(in the rows, 128 means zero)
Each run below is a few steps of one of 8 hidden systems, one row a step.
Q_981, seq 1:
[[179 142  82 121 160 139 161 125 107 127 192 107 124 154 113  75 119 117
  147 156]
 [125 116  64 150 131  92 102  67 104 126 110 128 110 176  89 125 129 121
  106 164]
 [ 54 115 138 146 153 113 117  91 116 111  58 148 128 129 158 160 147 168
  115 139]
 [103 136 206 127 174 184 158 160 132  89 119 117 130 111 165 113 154 147
  122 129]
 [192 128 161 106 141 168 140 121 167  91 182 101 116 119  86  99 143 104
  133 145]
 [151 128  86 127 113  83 116  49 164 131 149 139  87 117  83 111 128 116
  161 122]
 [ 74 138 107 175 117  76 126 107 122 152  77 149  80 119 146 114 151 132
  121  81]
 [112 122 162 156 121 137 147 193 130 123  92 122 138 109 163 151 189 119
   70 101]]
Q_590, seq 2 (8 x 20):
[[105 108 112 108 132 123  82 112 138  89  89 132 172 161 115 175 155 141
   83 177]
 [ 70 140 186 104 164 165 121 115 139  94 105 160 136 117 161 122 113 174
  159 150]
 [148 136 191 144 144 192 131 130 113 116 157 124  83 140 100  73 100 106
  140 148]
 [172 104 139 129  93 122  92  75 165 119 135 107  99 130  54 149 128  89
  114 128]
 [ 79 138 130 117 107  75  94  78 164 140  90 132 105 109 131 141 114 140
  153  70]
 [ 89 162 146 156 116 124 130 188 114 154 110 138  93 129 161  73 131 113
  116  71]
 [182 122 134 140  82 145 142 205 146 143 156 134 141 105 117 144 160  88
   92 119]
 [162 111  95 104 103 102 152 116 142 161 158 139 169  85 141 190 105 148
  173 120]]
Q_345, seq 3:
[[170  83 138 148 141 146 154 109 127 102 122  98 143 121 105 189 175 121
   84 164]
 [110 126 140  95 176 109 162  80 151 111 124  89 145  97 168 154 138 174
  165  98]
 [101 176 103 121 167 111 131 125 126 115 139 120  95 157 142  34 138 130
  140 107]
 [142 126  89 145 105 117  92 123 153 100 123 168 110 151  78 107 179  98
   82 176]
 [113  97 138 157 117 115 148 100 149 123 100 178 124  71 138 193 168 152
  134 143]
 [122 129 164 164 173 143 201 127  99 136 132  97  94  97 168 108 141 141
  148  92]
 [175 133 116 115 155 127 134 115 141 102 158  53 114 159  97  89 154  95
  101 114]
 [124 132  73  91 112  66  97  87 188 111 120 141 148 122 115 150 161 136
  130 123]]
Q_533, seq 4, 8 rows:
[[ 90 142 137 140 174 118 165  83 149 102 120 160  90  88 158  98 166 167
  167 126]
 [125 134 158 181 153 138 158 109 129 111 122 125  52 117 116  75 175 109
  113 116]
 [154 105 138 148 131 113 141  89 177  95 118 110  99  99  98 149 205 112
   98 123]
 [120 135 110 129 141  81 170 100 172 124 128 136 111  71 157 131 184 148
  155  86]
 [136 147 100 174 143 104 178 149 122 139 141 134  79 111 147  72 185 114
  118  97]
 [172 107  88 166 131 113 164 133 133 112 134 122 120 118 112 140 210 107
   79 150]
 [134 110  85 132 164  94 186 100 135 116 130 129 149  90 164 165 185 164
  138 138]
 [113 143  99 155 191 118 194 124  94 124 135 111 108 128 174  82 164 150
  135 121]]
Q_623, seq 5, 8 rows:
[[122 159 162  92 183 164 129 135 156  71 146 104 124 143 135  66 155 137
  128 138]
 [130 142 142 119 130 140 101  84 180  85 147 177  85 119  85  81 147 123
  151 165]
 [ 98 116 154 175 101 120 109  74 138 136  93 183  66 102  98 133 125 125
  143 131]
 [106 113 181 180 105 127 131 134 118 148  80 104  93 108 132 157 138 109
   97  73]
 [155 131 152 120 114 115 146 164 161 131 136  68 132 102 137 142 164 104
  100  54]
 [169 149  73 101 110  84 148 139 170 142 178 125 132 103 130 102 150 117
  150  90]
 [141 134  36 156 104  82 140 132 106 165 147 180 118 133 125 109 135 122
  136 147]
 [122  97  81 173 125 114 148 141  72 148  99 149 152 145 143 175 144 137
   91 170]]
Q_747, seq 6, 8 rows:
[[103 144 133  98 103 140  55 175 134 115 103 129 159 185 114 119 113 111
   80 139]
 [111 130 149  86  97 151  89 156 155 125 130 189 175 114 134 161  96 149
  150 161]
 [138 123 161 130 112 168 137 136  96 168 158 157 124 113 129 135  44 136
  184 139]
 [154 112 151 139 102 145  97 116  95 157 131  82 113 168  83 140  60  91
  118 116]
 [ 98 128 135  88 102 105  60 117 144 129  90  92 158 164 116 162  92 124
  109  95]
 [ 78 162 138  86 113 133  91 183 137 137 121 162 164 135 167 112  90 148
  146 111]
 [154 136 141 124  88 174 113 196 112 151 166 175 143 134 116 114  83 108
  137 163]
 [167  90 131 125  84 138 106 103 115 159 143 129 144 133  82 191  65 114
  140 154]]
Q_512, seq 7:
[[140 122 125 194  78 128 142 177 108 168 121 177  94 106 124 130 147  95
  102 119]
 [176  84 133 142 109 131 160 143 130 139 131 101 161  98 125 214 155 119
   97 127]
 [141 128  94  88 158 100 167 117 122 143 151  75 176 118 170 159 112 161
  159  96]
 [128 162  59 118 154 109 135 153  91 140 155 116 136 179 145  62 112 128
  130 134]
 [122 124  84 141 124 136  95 139 111 107 116 179 142 175 103 119 148 123
   89 208]
 [ 90 104 161 137 148 158 135 104 118 107  97 177 143 106 147 177 129 173
  143 185]
 [121 129 201 141 179 179 173 116 103 119 137  92 102 113 152 110 107 145
  157 119]
 [156 137 151 111 153 140 115  94 153  93 147  63  95 156  86  83 138  99
  114 112]]
Q_981, seq 8, 8 rows:
[[ 78 141 123 127 100 130 113 175 115 152 108 205 155 117 167 141 103 155
  144 144]
 [141 119 173 149 117 191 141 191  78 155 145 143 138 133 138 136  80 118
  127 149]
 [177 101 141 101 113 152 111 109 112 142 154  77 156 152  91 171  62 113
  136 140]
 [100 142 104  79 129  96  86  82 131 141 125 108 148 159 128 131  59 149
  167 106]
 [ 62 166 136 118 120 130  75 164 118 130  96 156 123 168 143  78 101 130
  118 119]
 [120 122 183 130  86 179  83 180 138 117 114 176 137 132 106 142 119 108
   98 165]
 [154 107 180 114  97 161 127 112 144 147 154 151 135  87 109 173  71 134
  179 138]
 [136 139 141 119 115 119 128 110 113 175 150  91 103 130 124 111  50 118
  175  68]]
Q_512, seq 9 (8 x 20):
[[124  99  92 162  78  88 118 140 103 171  90 134 145 128 126 196 126 115
   93 113]
 [118 120 122 120 127 128 153 189  97 153 115 104 191 125 184 185 123 147
  109 108]
 [162 140 112  85 151 159 147 183 104 130 178 101 185 152 152 118 101 135
  137 149]
 [150 129  81  99 142 137 106 100 109 120 163 139 149 175  98 109  83 135
  150 193]
 [ 77 119 121 146 140 130  94  74  87 127  89 162 116 167 118 130  89 150
  136 179]
 [ 73 124 205 152 152 175 114 135 100 108  76 125 112 146 144 127 121 139
  103 137]
 [131 134 217  96 144 181 114 138 168  84 133  93 125 120 118 120 133 123
  121 117]
 [142 146 157  85 115 125 101  88 190 116 161 122 102 108  96  99 104 119
  176  96]]
Q_345, seq 10:
[[128 131  78 151 111 122 144 211  78 163 125 146 164 152 161 133 135 121
   89 138]
 [161 107 111 116 144 160 154 170  97 121 148 123 196 140 146 175 132 143
  108 187]
 [123 120 117  90 179 145 148  95 102 117 145 116 174 142 152 150  86 177
  170 170]
 [ 85 144 123 113 171 138 100  85  93 113 114 120 120 187 126  87  80 151
  145 159]
 [ 84 129 159 127 127 151  62 110 134  91  83 151 114 172  95 116 124 123
   93 169]
 [ 94 121 211 131 113 166 101 123 165 101  98 171 112  95 120 146 134 137
  133 139]
 [137 134 209 142 121 169 146 122 148 133 147 133  76  86 117 104 104 116
  167  97]
 [174 128 148 135  95 122 117 105 148 149 154  88  82 123  77 111 102  82
  136  79]]
Q_543, seq 11 (8 x 20):
[[110 126 213 146 147 173 143 165 143  95 101 114 116 109 148 128 172 125
   95 113]
 [179 129 173 107 134 151 156 121 185 102 174 108 113  79 112 119 155 117
  151 110]
 [154 137  87 129 110  80 133  70 162 146 160 135  84 102  99 102 123 116
  173  96]
 [101 133  70 174  96  65 110 121 114 159  90 143  93 144 124 118 147 109
  100  96]
 [112 119 116 153 115 116 139 193 119 133  88 129 158 127 161 165 185 123
   62 115]
 [164 119 129 110 150 148 188 178 130 124 164 114 181  93 169 161 157 145
  132 134]
 [179 126  77 116 160 129 175 101 106 138 190 111 135 130 125 111 105 138
  173 153]
 [116 123  62 142 150  98 110  65  92 127 117 126 115 182 103 111 111 135
  125 167]]
Q_543, seq 12:
[[135 113 138 116 105  86 126  93 182 131 111  93 125  85 124 181 154 123
  127  67]
 [122 160  99 122 120  81 153 161 138 162 141 105 122 109 169  98 137 127
  141  46]
 [164 144  62 144 105 111 137 193 120 142 156 143 135 147 123  92 167  93
   90 134]
 [151 100  63 135 111 106 141 134 123 133 131 171 173 117 131 188 158 139
  113 182]
 [115 107 106 148 159 122 183 112  70 158 121 120 154 120 175 172 100 168
  154 141]
 [137 127 129 132 184 158 153 127  68 120 137  60 137 182 136 107 109 131
  109 145]
 [121 134 124  83 174 145  98  96 150  66 130 110 151 169 109 110 147 142
  114 179]
 [ 72 147 148 117 159 140 120  90 150  96 116 188 108 113 144  96 132 171
  170 158]]
Q_747, seq 13, 8 rows:
[[140 103 123 193 116 134 136 148  90 131  98 119 106 150 111 143 168  96
   57 145]
 [128 102 145 103 146 121 144 114 159  98 104  88 172 106 149 203 171 153
  106 119]
 [120 157 125  94 181 128 174 127 134 122 164 114 134 107 176  86 123 165
  183 104]
 [160 146  86 148 134 133 131 134 115 121 167 142  88 161  94  50 143  96
  118 160]
 [124  96 101 155 107 101 101  78 144 112  92 161 118 130  90 172 167 124
   96 171]
 [ 71 120 164 148 156 124 162 109 118 128  84 136 127  89 181 164 139 175
  146 107]
 [150 146 175 135 166 173 172 173 118 115 157  82 112 126 148  78 146 115
  119 104]
 [189 128 103  98 118 116 115 105 182  98 169 105 125 129  75 114 163  95
  117 136]]
Q_533, seq 14 (8 x 20):
[[164 149 104  96 179 128 164 122 125 117 181  66 133 146 138  80 124 131
  149 112]
 [135 142  56 120 141  97 101  91 134 106 140 142 117 173  93  81 147 121
  118 170]
 [ 74 120 109 156 130 112 111 108 124 112  78 200 125 128 138 144 160 156
  113 176]
 [ 92 117 200 164 157 173 165 148 108 118  97 141 114  98 167 140 145 151
  125 129]
 [170 121 192 120 160 171 163 114 144 102 160  62 108 114 114 118 134 114
  133 109]
 [159 137  97  93 132  89 114  61 181 111 157 100 110 126  89 108 135 118
  154 107]
 [ 88 150  73 148 105  67 103 106 145 140 101 182  93 127 129  98 152 129
  132 110]
 [103 123 141 187 103 132 141 185 113 139  91 175 109 109 148 135 179 114
   82 128]]
Q_590, seq 15:
[[188 147 104  89  96 123 125 169 160 144 192 115 147 121 111 105 115 100
  142 103]
 [139 128  46 121  83  80 109 122 127 167 145 182 144 130 118 141 102 129
  152 142]
 [ 82 115  96 171 120 112 133 145  67 165  83 164 142 142 162 161 111 149
  115 142]
 [123 109 167 137 154 170 152 178  86 122 106  89 169 143 164 167 133 137
   86 137]
 [162 125 156  66 160 170 131 136 147  96 169  80 180 137 128 141 110 140
  140 148]
 [133 145  99  84 140 130  92  83 140 114 164 142 131 161  96  87  79 136
  172 166]
 [ 89 128 116 159 109 124  76  96 112 127  92 179  89 169  92 105 109 118
  113 169]
 [ 87 107 199 163 110 151 104 127 133 115  66 141 106 117 123 165 142 123
   92 124]]
Q_623, seq 16, 8 rows:
[[140 117  74 155 126 130 156 143  59 173 147 161 147 144 142 138  86 139
  146 171]
 [134 100 115 133 154 151 134 128  64 128 117  89 168 178 130 168 102 137
   97 176]
 [105 128 144  72 182 148 118 112 127  90 119  84 182 156 152 149 112 168
  132 149]
 [ 93 163 156  83 170 162 109 125 142  92 145 144 130 146 140  65 104 154
  164 150]
 [120 137 170 133 116 172  83 116 142 103 132 180  90 144  80  84 109 112
  133 177]
 [113 102 190 147  90 146  89  83 150 126  95 152  97 108  85 171 105 118
  132 135]
 [105 126 195 136 103 128 120 123 137 154 100  98 104  99 137 153  94 122
  140  51]
 [149 151 145 113  93 121 115 180 152 151 147  87 118 128 124 101 118  87
  114  52]]

Which system made each of these runs?
seq 17, 2 rows:
[[166 134  96 133 125 149 164 190 127 125 173 182 152 112 140 111 163 126
  126 179]
 [171  92 101 153 143 142 169  82  96 134 157 146 129 118 107 162 116 139
  152 192]]
	Q_623
seq 18:
[[ 94 141  87 137 144  96 125  58 113 143 128 163  89 135 126  93  92 153
  184 137]
 [ 76 131 157 180 132 133 112 136  93 130  70 120  83 160 133 105 136 114
   82 109]]
	Q_981
seq 19, 2 rows:
[[108 128  88 123 117  94 128 105  87 184 127 127 141 139 149 149  52 150
  173 105]
 [114 130 115 153 122 140 110 181  61 155 108 107 137 189 135 115  95 108
   82 130]]
	Q_512
seq 20 (2 x 20):
[[118 130 186 114 143 164 146 144  96 154 134  86 138 124 161 138  57 141
  161  89]
 [172 138 120  99 112 144 100 155 116 137 163  74 143 178  94 102  84  89
  111 119]]
	Q_590
seq 21, 2 rows:
[[ 82 127 106 161 122  80 142 122 147 126  81 164 110  94 159 142 195 143
  109 102]
 [133 129 141 162 147 140 196 183 121 129 134 137 125  85 177 125 190 135
  115 112]]
	Q_747
seq 22, 2 rows:
[[151 135 136 148 142 164 154 188  67 151 150  88 129 165 142  95 102 107
  105 123]
 [175 106 101  90 134 138 103 112 133 101 150  90 174 166  90 162 124 119
  102 177]]
	Q_533
seq 23, 2 rows:
[[103 143 109 155 148  94 113  69 121 127 106 104  64 158 108  73 131 115
  125  99]
 [ 84 125 145 147 118 107  97 125 159  99  66 132 111 129 125 140 191 120
   71 110]]
	Q_981
seq 24:
[[144 105 116 164 144 156 144  93  64 145 142 143 111 154 106 128  79 132
  147 189]
 [120  94 138 142 145 129 105  73 106 110  85  75 129 170  98 172 125 124
   87 148]]
	Q_590
seq 25 (2 x 20):
[[100 116 162 101 156 160  88 118 121  87  92  96 165 176 122 156 118 142
   94 165]
 [102 140 177  76 159 168 101 100 162  81 137 148 141 126 128 114 107 160
  166 163]]
	Q_981
seq 26:
[[176 132 136  97 122 130 126 162 150 126 157  47 144 142 113 123 135  92
   98  78]
 [145 153  64  70 110  87 104 133 177 123 162 147 165 127 125 112 136 133
  149 127]]
	Q_543
seq 27:
[[115 118  91 102 138  94 144 131 104 154 114  86 188 133 176 188 105 161
  133 100]
 [108 159  97  91 165 140 134 185  99 123 144 116 177 171 175  91 115 150
  124 140]]
	Q_981
seq 28:
[[140 136 174 128 118 197 113 203 113 117 145 155 141 148 120 103 113 108
  106 171]
 [178  97 146 114 100 157 108  90 135 134 161 136 135 123  73 168  76 115
  154 171]]
	Q_981
seq 29:
[[129 111 111 115 153 101 123  35 115 133 123  71 119 149 107 150  85 141
  156 115]
 [ 60 160 122 122 155 109  93 120 113 117  85 110 112 179 145  74 121 137
  111 103]]
	Q_747
